In the rows, zero is written as 128.
Each path below is one point turned by a fixed rotation once a step. After each direction that follows a path, write how fast that rotation turns it, in degrees per step (0 if it stays still).
Each turn is a multiple of 5 degrees from 10 to 175, or 0.
Each row of a path follows its step; steps can be skipped.
Rotation 1:
step 5: [126 118 139 118 127 122 130 127 121 120 143 139 127 121 120 125 135 127
 138 133 132 132 127 123 129 117 140 124 136 132 114 136 127 133 127 130
 141 131 130 128 117 133 121 125 117 115 129 123]
step 8: [127 134 135 123 137 134 124 125 115 131 127 122 119 120 135 132 134 133
 119 140 136 139 134 125 124 116 129 136 126 135 133 136 133 144 140 124
 136 132 126 129 123 136 143 123 122 141 131 127]
step 11: [129 135 132 133 123 129 144 137 128 120 134 138 133 121 122 132 145 129
 128 132 124 128 133 124 122 117 131 119 132 122 113 132 114 139 129 123
 138 125 124 128 128 131 129 129 112 134 120 134]
step 15: [127 138 125 117 124 127 128 129 118 126 121 130 134 127 117 121 131 132
 132 124 117 132 140 130 131 105 128 128 132 136 137 137 119 127 141 127
 127 130 133 126 124 125 141 125 112 132 121 130]
step 19: [109 143 124 129 125 143 123 135 131 122 120 125 128 126 130 122 126 128
 125 137 127 126 126 137 122 123 124 130 129 145 137 133 141 136 129 132
 122 132 131 129 129 130 139 109 121 130 128 131]
step 21: [136 137 137 123 126 120 123 122 126 136 127 129 133 127 129 134 145 119
 126 124 125 129 126 128 130 116 141 124 140 125 143 138 115 117 138 128
 126 129 128 136 118 118 128 135 121 130 127 132]
step 23: [113 129 127 122 128 130 139 136 136 124 129 129 127 115 127 128 133 121
 131 127 131 122 114 130 133 131 127 120 135 137 119 135 122 141 108 141
 124 129 127 129 127 142 125 121 117 128 127 124]
step 24: [125 143 117 121 133 144 139 137 140 130 124 118 130 123 146 135 138 117
 124 131 122 132 125 126 118 123 123 133 132 129 135 135 128 132 119 134
 131 122 131 137 123 124 124 128 133 130 127 129]
[130 126 129 124 126 134 130 128 131 128 130 127 128 125 131 128 128 127
 127 133 128 126 125 130 126 127 128 126 123 126 128 125 130 129 126 130
 124 127 128 124 128 132 130 132 127 131 130 127]  65
[126 126 129 124 125 131 129 130 125 132 127 127 132 128 128 130 127 129
 129 127 126 127 134 127 131 130 128 127 127 126 134 131 124 130 125 126
 129 124 126 130 124 130 128 129 130 125 130 126]  120
[128 130 131 129 133 129 128 130 132 132 125 129 130 130 129 126 129 133
 130 130 131 128 128 126 123 131 126 132 128 132 130 129 129 130 123 131
 131 129 129 128 130 131 127 129 130 131 127 126]  65
[128 127 131 130 127 126 127 132 130 126 128 131 132 122 129 131 123 129
 131 126 133 128 128 132 130 126 129 129 128 129 128 127 130 125 125 128
 130 132 130 127 127 126 131 129 127 125 130 125]  85
[129 128 128 121 131 129 128 125 126 127 134 125 130 126 127 127 123 126
 131 126 128 127 126 128 129 131 127 131 129 133 127 127 131 131 126 130
 128 126 127 128 124 127 126 124 128 127 126 130]  100
Rotation 2:
step 6: [132 134 141 135 137 127 118 132 138 130 132 124 132 117 124 127 131 122
 113 120 126 131 125 121 122 121 111 121 131 133 115 140 130 122 144 129
 112 138 124 115 144 141 117 120 126 141 121 121]
step 10: [138 132 116 125 125 130 115 124 123 124 140 123 138 113 126 125 125 134
 118 112 140 131 128 126 123 139 109 139 129 111 133 134 135 129 130 133
 117 133 135 115 138 126 135 124 123 147 134 133]
step 12: [135 130 136 132 132 125 117 136 134 133 127 140 124 123 118 126 120 127
 132 134 143 136 124 121 126 138 107 137 137 134 120 112 120 120 131 137
 130 137 110 142 132 142 136 128 141 133 126 127]
step 15: [117 136 123 136 117 125 122 128 125 128 137 138 136 115 126 131 122 125
 123 117 138 124 111 120 133 122 113 132 131 130 139 138 113 122 140 143
 130 132 129 131 138 147 130 116 126 141 134 128]
step 18: [127 124 133 134 115 125 124 131 137 134 122 122 129 121 127 114 132 122
 118 124 132 111 128 115 122 138 110 117 146 125 118 131 121 130 127 121
 130 131 118 118 140 137 128 115 122 149 123 130]
step 26: [124 125 130 132 116 137 118 122 112 124 137 119 122 108 128 134 143 124
 128 128 150 119 136 122 131 130 114 139 129 128 138 122 123 120 140 135
 130 132 125 121 137 127 125 119 113 133 124 119]
step 27: [124 136 117 145 120 114 126 125 117 117 136 135 130 121 133 128 120 120
 122 120 140 121 117 125 126 121 125 120 144 128 122 144 129 143 127 137
 133 139 124 110 126 129 119 114 123 139 133 129]
step 29: [131 124 136 121 117 120 122 129 127 130 129 119 113 127 134 122 121 127
 126 113 135 115 140 116 122 131 108 135 126 140 112 123 117 120 138 133
 117 122 116 117 120 127 139 121 132 135 136 121]
[131 124 124 126 129 123 127 124 128 131 129 125 128 127 129 125 130 132
 128 129 124 129 126 126 126 129 124 130 127 125 127 130 126 132 125 126
 126 130 124 128 125 128 130 125 128 124 128 127]  35
[127 126 128 132 127 130 127 129 132 127 130 125 127 128 129 131 133 131
 129 125 129 126 128 128 127 131 129 127 130 126 128 130 135 129 124 131
 127 130 130 127 128 131 127 125 123 128 125 129]  85
[133 127 128 132 130 125 130 128 129 123 128 126 126 129 124 124 132 129
 123 126 131 132 126 128 128 124 130 124 128 129 130 127 127 127 130 128
 130 131 128 130 129 130 130 130 129 124 130 128]  135
[130 132 128 123 128 129 129 127 127 127 127 127 127 135 123 126 125 129
 126 126 128 125 126 126 128 129 126 128 127 129 127 131 131 129 129 130
 125 130 132 128 123 129 134 128 127 131 128 130]  60
[129 128 124 127 126 128 130 128 128 125 130 126 129 124 129 129 125 131
 124 127 131 126 128 126 129 130 131 127 131 126 123 125 128 129 127 127
 133 122 130 126 129 129 134 127 129 128 130 127]  130
